In the rows, 128 means zero.
One hidden turn or mirror swaps the rows below in pairs. Which row is each named row swapped with?
Q63: [130 125 133 152 153 133  96 106 122 106 131 108 103 141 100 170]
Q700: [157  81 122 125 130 129 154 102 106 124 145  94 143 144 126 143]
Q142: [134 117 165 118 137 164 124 123  97 129 119 150  99 154 119 157]
Q663: [121 133  95  99 152 129 141 139 137 151 119 116 137 147 104 104]
Q834: [128 127 130 128 162 128 124 132 113  79  91 123 141 119  97 140]
Q687: [119 165 107 101 132 171 121 124 117 134 116 117 141 141  94 123]
Q960: [142 124 152 116 124 149 115 122  82 147 111 121 121 147 144 144]
Q6: [122 137 123 139 139 147 103 116 108 105 134 105  89 158 110 153]
Q555: [113 101 119 127 169 120 125 110 127  89  97 122 147 119 110 150]
Q478: [107 134 103 124 148 159 130  95 146  99 116 110 134 119  98 114]
Q844: [168 118 100 125 151 126 132 101 104  85 142 129 138 137 105 124]
Q284: [131 128 109 132 160 162 127 166 148 134 109 142 147 126 114 156]
Q423: [100 127 109 109 169 143 124 147 133 155 110 112 136 159 119 125]
Q340: [119 160 109  93 138 175 124 134 122 130 114 112 142 144  93 130]
Q475: [155 103 112 158 165 160 121 139 147 141 108 149 152 147 111 147]
Q503: [150  80 127 143 133 141 141 104 105 126 140 116 162 126 117 172]
Q740: [145 100 129 135 149 131 167  94 127 144 154  98 115 134 107 152]
Q153: [159 160 100 120 141 136 128 146  96 145 118 130 117 154 124 138]
Q905: [129 130 128 134 166 128 127 136 108  79  97 130 150 120 107 145]
Q630: [115 127 105 146 143 161 120  89 145 113  99 101 129 130 102 115]
Q446: [151 104 141 133 129 117 170 108 124 140 125  96 109 130  98 154]
Q32: [141 124 151 130 131 157 112 119  86 150 109 133 106 150 141 141]
Q79: [145 102 102 131 161 128 143 112 136 137 152 155 120 142 144 152]
Q754: [158  75 117 142 135 135 155  98 114 126 146  98 130 144 115 143]
Q328: [144 126 135 132 136 129 170 100 138 135 124  94 127 144  74 132]
Q207: [153 125 105 125 155 144 145 125 130 106 127 140 177 109 100 159]
Q893: [149 127 109 115 161 143 144 119 134 108 121 135 174 102 104 156]
Q636: [117 128 135 117 115 168 120 103  88 161 123 115 128 155 128 136]
Q184: [153  77 129 143 135 133 149  95 107 120 142 102 139 131 118 158]
Q337: [139 108 111 149 161 167 125 152 150 138  99 147 150 141 122 148]
Q401: [124 131 100 103 163 134 149 144 141 153 117 121 140 146 109 106]
Q326: [130 120 147 119 124 162 119 119  88 162 118 126 113 157 139 141]
Q871: [140 113 177 117 147 159 141 123 101 133 126 143 116 155 122 127]
Q316: [125 111 104 124 159 147 149 109 141 146 141 154 117 171 139 145]
Q859: [148 129 172 123 152 153 139 131 118 132 103 163 136 147 105 141]
Q830: [121 136 104 153 140 163 124  84 134 119  91 108 121 147 101 120]

Q63 is swapped with Q316
Q401 is swapped with Q834
Q754 is swapped with Q32

One hidden turn or mirror swaps the rows below in pairs. Which row is each named row swapped with?
Q578: [127  90  58 106 117 167 113 113 155 128 125 144 111 107 143  73 134  97
 112  76 144 110 157]
Q128: [146 116  65 107 139 136  98 164 165 132 140 139 155 125 133  75 120 113
 123 121 116 126 184]
Q573: [ 99 122  53 117 121 145 136 109 168 185 123 137 129 139 159  70 107  88
 148  81 124 102 147]
Q712: [ 99 117  62 113 118 144 123 111 171 187 122 134 124 146 153  67 109  85
 143  79 132 107 148]
Q441: [117 110  65 139  83 104 155 144 156 149 126 116 129 134 168 108  87 121
 150 121 142  96 179]
Q483: [138  75  52 128 117 125 120 128 192 137 145 133 116  97 160  99 102  77
  95 105 168 105 162]
Q105: [119  97  58 120 103 120 148 129 184  93  88 138 141 111 124  77 128  94
 144 124 161 126 149]
Q983: [123 110 104 123 104 109 123 153 190 128 138 159 143  95 155 131 107 146
 105  91 152  81 137]
Q746: [104 115  57 117 116 143 127 120 164 191 126 128 124 155 153  74 118  82
 144  89 129 110 148]
Q422: [108  86  99 150 145 120 156 121 176 155 105 162 144 111 147  78 110 103
 103  71 155 119 164]
Q315: [151 123  77 103 114  96 152 154 189 144 136 169 153 133 132 119 135 133
 130  93 151 111 129]
Q939: [113  90  72 115  97  99 136 142 203 126  89 157 123 123 137 111 100 138
  94  99 162  96 164]
Q220: [ 96  91 104 156 138 127 160 128 182 162  99 157 144 118 147  87 110 103
 102  78 149 114 166]
Q854: [142 113  63 116 133 134 104 164 152 126 142 132 160 133 136  73 117 111
 114 119 117 131 180]
Q680: [112 110  68 142  79 105 157 147 155 152 131 113 144 136 164 107  92 119
 142 129 137  95 179]
Q192: [112 103  71 121 107 122 150 117 144 101 109 133 166 112 140  80 127  99
 153 122 166 108 124]
Q286: [ 95  94 101 153 136 120 162 119 174 164 103 159 154 113 142  85  99 103
 107  85 145 119 168]
Q231: [115 117  74 143  85  99 154 152 154 150 112 113 143 138 166 110  92 116
 143 120 143  98 184]
Q332: [ 91 108 107 162 117 102 166 137 174 165 112 139 157 129 154  90  89 112
 125  92 138 103 178]
Q91: [100  86  80 132 124 137  81 134 195 137 122 140 160 101 128  66 111  82
  97 105 150 121 150]
Q964: [145  87  44 127  92 114 138 130 170 153 145 127 109 119 166 115 104  92
 120 114 155  98 176]
Q890: [108 106  63  93  84 150  87 133 160 102 128 128 122 114 139  75 110 120
 132 104 116  97 148]
Q150: [138 128  65 111 133 143  87 168 163 151 154 139 151 108 157  89 108 106
 130 104 121 113 178]
Q643: [118  99  54  94  80 153  89 134 159 105 124 131 124 114 132  79 114 109
 123 104 125  94 149]
Q954: [130 125 104 107 125  99 144 151 205 132 137 183 158 132 112  99 115 120
 128 100 146 102 138]
Q76: [117 101  67 112  82 126 135 142 215 133 105 151 111 112 113  78 124  85
 143 109 145 134 144]
Q407: [120  98  53  90 103 163  99 125 156 114 119 136 105 114 142  69 128 111
 126  94 134  97 163]
Q350: [123  84  80 130 136 141 138 102 166 137 108 158 128  95 143  87 139  95
 107  67 156 115 153]
Q299: [ 97 129  74 120 130 149 130 102 146 165 129 130 148 131 161  74 116  89
 161  94 144 103 131]
Q966: [110 109  55 112  96 126 136 135 200 177  97 128 112 155 142  78  91 101
 113 100 124 117 168]
Q416: [107 122  87  98  91 139  87 156 174 112 151 133 150 136 126  71  98 114
 144 112 115 100 148]
Q828: [123 112 102 129 107 107 113 157 186 124 146 156 154  98 151 133 108 140
 113  91 156  84 136]
Q897: [108 120  96 107 116 110 110 161 210 118 143 161 162 137 111  80  98 110
 143 114 125 106 142]
Q863: [138 114  87 120 128 138  98 163 176 143 170 152 142  92 161 121 106 120
 130  94 137  99 153]
Q449: [105 104  72 125 119 126 148 110 148 102 109 137 165 113 145  84 122  98
 162 113 166 107 129]
Q786: [132 113 102 126 112 125 109 153 180 139 154 160 146  88 171 129 106 128
 124  86 150  92 144]
Q241: [137 135  69  94  96 108 138 157 178 152 131 149 142 121 139 117 153 147
 127 100 154 105 134]
Q392: [107 105  77 124 115 126 147 110 142 110 120 135 176 110 144  88 129 104
 158 115 168 107 126]
Q311: [114  92  87 117  91  99 126 137 192 113 116 150 134 106 144 124  95 146
  94  95 150  82 140]
Q731: [145 119  59 110 138 140  98 171 164 136 140 132 151 126 134  74 119 107
 125 115 127 127 185]
Q101: [ 99 114  72 118 135 138 144 101 136 141 126 134 163 127 154  74 127  99
 162  99 152  94 131]
Q363: [111 116  69  90 101 145  80 148 156 113 139 129 137 122 131  69 108 121
 139 109 115  97 147]
Q613: [ 94 110  93 148 105 102 166 144 160 166 110 128 151 135 159 102  87 126
 135 113 139 104 183]
Q331: [101 122  52 113 119 144 131 124 177 185 116 135 112 152 156  70 107  88
 137  85 125 115 151]
Q562: [115 102  99 118 101  95 132 157 188 121 127 160 144 103 142 128 103 149
 103  93 150  84 141]
Q131: [130 105  75 107 122 116 109 155 151 116 142 128 165 133 128  65 128 122
  93 124 140 114 179]
Q251: [114 100 123 123 104 114 137 134 163 147 168 143 145 122 132 102 116 135
  92  81 152  83 136]
Q836: [104  94 110 126  95 111 132 140 188 159 172 143 138 121 136 102 116 120
  99  80 146  76 128]
Q809: [117  91  68 122 100 130 146 128 192 107  87 144 152 110 119  74 129  90
 145 116 155 131 143]
Q756: [102 126  90 109 102 122  96 154 194 114 140 149 155 145 122  66  94 102
 140 118 114  99 146]
Q109: [105  83 104 155 136 118 165 129 180 162 102 152 156 116 144  86 118 104
 103  80 153 118 160]
Q779: [117 113  84 121 120 127 146 106 135 109 116 135 162 121 147  83 128  97
 159 108 167  97 129]
Q962: [124  88  81 118  79 104 129 144 194 119 108 154 135 107 136 122 103 140
  92  97 152  83 144]
Q404: [110  96  63 123  95  99 139 144 211 150  86 149 122 140 131  97  97 124
  94  93 146 107 162]
Q501: [122 105  61 137  75  99 150 145 150 145 128 114 131 125 167 109  95 116
 140 128 145  97 174]
Q473: [100 114  75 122 125 143 141 104 143 133 128 134 162 117 160  72 122  92
 164  95 155  97 119]
Q856: [ 98  92 100 156 140 120 161 127 189 159 108 163 145 122 148  87 108  96
 105  78 144 127 161]
Q200: [ 79 113  85 121 102 150  79 157 179 151 128 118 159 112 131  78 117 112
 121 104 125 120 135]
Q561: [110 115  58 122 126 145 126 117 176 188 129 138 120 143 162  62 109  85
 143  82 126 117 145]
Q252: [116 111  90 116  77 132 140 149 212 172 151 151 104 116 138 103 121  98
 117  82 137  93 140]
Q145: [151 119  83  93 125  98 150 153 199 143 141 174 151 129 130 116 131 127
 127  91 148 105 141]
Q782: [ 83 132  73 116 100 135  85 158 172 152 117 113 164 126 134  79 121 124
 124  99 119 114 133]
Q738: [147 119  80 102 126  99 152 156 196 143 139 174 146 131 122 112 133 122
 128  92 160 108 141]
Q739: [ 94 110  92 156  94  98 157 145 161 163 118 128 147 136 161 102  80 119
 134 117 136 106 177]
Q987: [147  93  45 121  88 111 144 132 166 139 137 121 106 114 167 113 105 102
 125 119 163 103 175]
Q618: [100 119  82  96  94 137  80 147 173 109 140 134 146 131 130  64 103 109
 138 112 114 102 153]

Q252 is swapped with Q91
Q809 is swapped with Q964
Q286 is swapped with Q573
Q449 is swapped with Q441
Q150 is swapped with Q954
Q863 is swapped with Q897
Q680 is swapped with Q392
Q128 is swapped with Q145

